Each row has a name. After each piece below comes the name of the row it's from, unless a question asks for something else. Each question is about the rows just above it. Places in a row count from 1.

[147 147 105 158] : j_529
[131 194  98 150] : j_780
[151 142 131 161] : j_458
[150 162 117 149] : j_941
[140 191  93 142] : j_814
[156 145 177 105] : j_824
[148 152 122 163] : j_29
[145 176 105 156] : j_284
[140 169 105 166] : j_495
[142 183  98 154] : j_444
[132 194  98 150] : j_135
[147 163 116 155] : j_584
[105 176 145 156] is which row reordered?
j_284
Which row holds these entries in another order? [142 140 191  93]
j_814
Number of entries in [140 169 105 166]:
4
How many entries does [140 169 105] have?
3
Which row holds these entries in another order? [ 98 132 150 194]
j_135
Every place of [147] in j_529:
1 2
Count the entries of [140]:
1

[125 116 144 122  69  88 194 106 123  63 111  78 180 155  84 118  94]  j_284
[123 115 137 109  79  83 182  94 103  50 120  79 163 163 114 136  80]  j_814
[122 116 131 106 103  87 176  96 137  54 119  88 153 161  73 106  78]  j_458
[134 130 160 165  58 125 177 159 110 127 137  84 188 123 151 153 140]  j_780
[123 115 137 109  79  83 182  94 131  50 120  79 163 163  80 108 101]  j_824
[127 118 149 133  57  94 190 113 117  69 118  78 186 151  90 126  74]  j_444
[123 116 141 114  72  82 187  96 124  52 120  81 171 162  81 112  90]  j_29
[122 116 131 106  58  87 176  96 137  54 119  88 153 161  73 106  78]  j_529
[122 102 119 102 140  95 149  94 119  71 113 107 137 153  83 102 102]  j_135
[122 116 125 104 119  91 163  89 139  64 128 100 146 159  78 105  87]  j_495
Number of entries in [122 116 131 106  58  87 176  96 137  54 119  88 153 161  73 106  78]:
17
Every place of [102] in j_135:
2 4 16 17

[ 88  89  88  88 128] : j_135
[ 82  88 130 127  75] : j_824
[198 183 125 126  83] : j_941
Put [127  75  82  88 130] back in order: which row is it?
j_824
Count the entries of [ 82  88 130 127  75]:
5
Every place of [88] in j_135:
1 3 4
Places of [83] in row j_941:
5

[133 127 116 112 111 101  97  96  96  98 102 106 109 115 109 119] : j_29
[133 144 162 174 191 196 197 191 178 161 140 121 109  96  87  98] : j_135
[151 151 149 150 143 150 149 148 148 149 149 150 151 153 157 154] : j_444
[132  96 109 111 102 106 119  98 115 127 109  96 116 112  97 101] : j_824
[169 173 174 176 179 179 178 180 182 183 186 188 187 188 193 182] : j_584
[130 129 134 126 127 122 120 117 114 109 108 105 102 100 104  95] : j_941
[126 127 128 129 137 131 133 133 132 128 129 128 123 127 114 130] : j_495
[147 143 134 132 140 129 131 135 141 150 160 168 174 180 185 182] : j_529
[125 119 111 108 113 103 102 101 102 105 106 109 113 116 141 124] : j_814
[108 101  97  86  80  76  79  83 148 104 113 125 138 140 148 143] : j_284
[138 128 149 136 138 144 147 148 151 149 153 152 154 153 153 151] : j_780
At which places does j_780 hold [149]?
3 10
Put [ 96  96  97  98 101 102 106 109 109 111 112 115 116 119 127 133] back in order: which row is it?
j_29
Put [109  96 102 106  96 133 109  97  98 111 119 127 101 112 116 115] back in order: which row is it?
j_29

[130 114  96 105 103 132 114 112] -> j_941
[114 102 132 130 105 114 112  96] -> j_495
[128 135 137 158 155 130 156 178] -> j_584
[137 155 131 126 155 146 142 161] -> j_29
[165 126 165 126 153 140 148 165] -> j_458
[143 138 127 130 141 128 139 130] -> j_824
[ 82  60 123 130  82 107  74  66] -> j_444
[128 156 135 158 137 131 156 178] -> j_529
Put [ 82 107  74  66  82  60 123 130] back in order: which row is it?
j_444
[112 114 132 103 105  96 114 130] is which row reordered?
j_941
Number of entries in [165 126 165 126 153 140 148 165]:
8
Every place of [126] in j_458:
2 4
Places of [82] in row j_444:
1 5
Which row holds these entries in another order? [ 96 105 103 132 114 112 130 114]
j_941
[ 96 114 102 132 130 105 114 112] is which row reordered?
j_495

[124 104 154 171 167  57 182 182  57] -> j_824
[ 39 178 124  42 157  92 199 175 183] -> j_458
[124  92 157 178 175  39 199 199  43] -> j_444
Which row holds these entries in another order? [ 39  42  92 124 157 175 178 183 199]
j_458
Count the entries of [124 104 154 171 167  57]:
6
Which row holds these entries in another order? [199 199  43 124  92 157 178 175  39]
j_444
Places of [182] in row j_824:
7 8
Count the entries of [ 39 178 124  42 157  92 199 175]:
8

[103 135 159 132 145 137 128 139 136 147 116 140 130 156 120 134 105 134
 152 140 126 136 109 124 158 121 139 100 123 152 105 165 159 126 162 133
 133 124 147 118 112 138 150 152] : j_284
[171 145  66 141 107 123 147 130 109  96 160 119 143  99 184 123 154 143
  95 112 147 112 156 136  94 131 139 176 123  84 158  88  89 114  82 101
 109 128 110 159 169 111 131 193] : j_495
[177 150  56 144 104 122 151 132 106  90 165 117 146  95 196 121 157 147
  89 109 150 110 159 137  91 131 143 182 122  75 162  83  83 110  76  95
 106 127 107 165 177 108 134 202] : j_529
[178 158  47 150 104 124 156 136 102  88 168 120 152  97 210 123 153 153
  88 108 152 106 159 136  91 126 149 185 115  73 158  86  83 103  74  87
 100 124 109 169 182 104 143 205] : j_824
[135 117 133 154 103 139 142 125  97 127 164 157 130 142 144 165 150 163
 126 159 135 134 130 106 135 120 170 137 165 103 119 109 137  86 123 100
 130 142 153 138 117 168 141 148] : j_29
[100 135 165 153 148 139 130 144 138 150 117 142 130 163 119 137 103 136
 159 142 130 137 106 125 164 120 142  97 123 157 103 170 165 127 168 135
 134 126 153 117 109 141 117  86] : j_135
[158 124 105 127 116 123 131 118 126 115 142 120 130 103 137 125 158 125
 107 122 131 127 152 137 103 143 120 160 141 108 158  96 101 136 100 130
 131 137 111 141 149 124 108 169] : j_814
How many entries does [171 145  66 141 107 123 147 130 109  96 160 119 143  99 184 123 154 143
  95 112 147 112 156 136  94 131 139 176] have?
28
Which row holds these entries in another order? [168 135 134 126 153 117 109 141 117  86 100 135 165 153 148 139 130 144
 138 150 117 142 130 163 119 137 103 136 159 142 130 137 106 125 164 120
 142  97 123 157 103 170 165 127]
j_135
Every place of [153] in j_135:
4 39

[127 144 178 141 122 128] : j_284
[146 128 138 122 202 176] : j_458
[177 123 145 201 128 110] : j_780
[149 118 124 107 128 182] : j_135
[162 150 145 150  73 169] : j_824
[145 111 128 123 201 177] : j_495
[149 118 107 183 128 124] : j_29
[124 107 128 182 149 118] is which row reordered?
j_135
Which row holds these entries in another order? [110 123 128 145 177 201]
j_780
Count the entries of [162 150 145 150  73 169]:
6
Places of [162] in row j_824:
1
Which row holds these entries in another order? [111 123 128 145 177 201]
j_495
How many entries does [149 118 124 107 128 182] have?
6

